Rows swapped in pairs by one turn or mirror: which row each one swaps with:
k250: [  2 -27   9   0   3  18  -5  -7  -2   2 -19   1  10  14 -12   2 -57   1]
k387: [ -3  12  11 -10  -8  35  14 -26   8 -22  -3  -6  16  24  29 -11 -12  25]
k288: [  8  -9   6   0  22 -12 -12 -19  -3  18   0   0  25 -15   9  -7  47  25]
k50: [  5 -12   7   9 -19  -4 -13 -25   6   3 -13   3  -1 -24  19   2  53  19]
k353: [-13   3  -3   7  -1 -17 -13  43 -10   2  -6  -1   3  -1  29  -1  41   3]
k351: [ -3 -15  -8   7 -38   5 -17 -21 -11   0 -10   0  10  -8  43  -6 -10 -18]
k358: [-22 -12 -19 -22   5  -2 -15  25 -14 -23  12 -12   2   2 -28  -3 -19  13]
k864: [ -9  29  11   3 -22  -4  -1  40   2  19  -4   1 -15 -20 -19  -3   8  29]
k356: [ 42  -2  -2 -17  -2  -1 -27   0   1  -9   3 -15 -22 -12 -23 -24 -11  -5]
k468: [  1 -14   9   4  18   1 -26  43   4  15 -10  13  10 -31  14 -12  28  -1]
k36: [ 13   4  45  30 -28  12  -8  11   2  28 -24  11  12  10  21 -15  12  -8]
k173: [ 19 -26 -16 -17  -6   9   3 -18  10  -7 -26 -19 -20 -14 -27 -25  -8   4]
k763: [-23 -15  10  -2 -15  -6 -22  24 -23  21   3  20  40   9   5   3   4 -14]
k884: [ -3 -10  31 -15  16 -24 -10  -5  -9 -23 -16   7  25   4 -29  10 -20  18]
k631: [ 18 -16  33  -8  15   3   5 -13  17 -14 -13 -15  -8   6 -27  -4  21 -18]
k643: [ 13  24 -20   1 -10  10 -23  17  -1 -23   8  32  21 -17  10  -3 -24   3]
k251: [ -3   9  30  25 -17  -7 -11   1 -10  18 -30  31   7  -3  44   7   3   9]
k966: [-22  -3 -11  -1 -16   8 -15   9 -12  32   9 -40  24  17  -6  -4   7   0]
k895: [  0  -4   1 -17  33  27  10  18   3  12  -1   4  12  17  41  -6   5   9]
k924: [-20 -10  29   4  11  -4  13  -6 -11   6  -8 -10  22 -10  44  13  -2  23]
k175: [-10   0  21   8 -13  12  -4 -24  -5   6  -7   2  17  17 -22 -21 -44  32]
k700: [ -3 -26  18  -1   3  12  29   9  18  -4 -23  19  -9 -22   3   6 -24  31]
k11: [ 14  17  43  35 -13  14  -2  13   3  16 -31  22  19  -8  32  -5   6  -1]
k612: [  6 -15  -8   3   2  17   8 -34  18  -6  -2 -33  -3 -12 -18   4  -6  27]
k134: [ 11  17  -5   4 -19 -12 -11 -12   6 -25   7  -9 -26  11 -34 -16   1  17]
k239: [ -8 -16  27 -36  -6   4 -26  22 -15  -8   1   9  25  17 -31 -16   2   0]
k562: [ -1   5  13   0  -2 -23   0  37  -1  -2  -2   0 -18  25   2   0 -31  31]
k394: [-18   6  13   8 -12  20  -7 -36   4   6  -6   5 -15   5 -36 -32 -15  -6]
k103: [ -3  12   2  21   1 -33 -18 -37   2 -12 -10  13  -1 -10  -9 -29  25  -2]
k539: [  8   1  -1  20 -15  33   1  14  25  -2 -13  41  17 -16  11 -33  -1 -10]
k949: [ 12 -19  -4  -2 -17   8   7 -50  -5  -4  -2   4   9  26  10 -15 -19 -10]
k78: [ 12  16  33  33 -18   0  16 -13  20   3 -29 -15  18   5   1   1  31  -3]
k291: [  3   5   8  19  -5 -38 -27  25   8   0  -6   0   2  30  15 -25  17  30]
k609: [ -3 -12  -2  -7  -6  24  -9  24  -7  11 -15  -1  16  -6  17   1  57  12]
k52: [ 25  -3  28  14 -14   3  21  -9  16  -2 -22  49  -5 -10   6  -4  11   3]
k195: [  2 -16  23  20   6 -28 -41   8   0   9 -14   9 -14  15  22 -20  12 -22]
k658: [  2 -13   0  15 -12   4 -17  21   0  -7  -2  10  -9 -26   3 -11 -48 -21]
k907: [  7  10   5   9 -20   7  -7 -11  -3  19 -25   4 -13 -42  14 -22  34 -16]
k680: [ 11  27 -20  -1  15  27  -6   7  -4 -24 -31 -14  -6   5 -23 -24  -7  16]
k622: [ -1   5  -8 -24  10  -6 -30  -2 -14 -22   9 -32   8  -2   5  -4 -24  27]
k567: [ -5  11   1  22   7  41 -30   0   0  -1  -7   4  15   2  10   1  50   4]
k230: [ -9  -3  13   8   1  30 -10 -26  -9   2  -3   1  12  17  -8 -15 -52  13]
k440: [  5   4 -36  -8 -18  14 -21  10  -6 -22  -3 -13 -17   1 -20 -18 -14  36]
k946: [ -6 -12  11  -1   0  -2   7  -1  -3  15 -13  -1  20   5 -12 -17  60 -16]

k175 is swapped with k36
k562 is swapped with k763
k52 is swapped with k949
k239 is swapped with k291
k643 is swapped with k895
k907 is swapped with k612

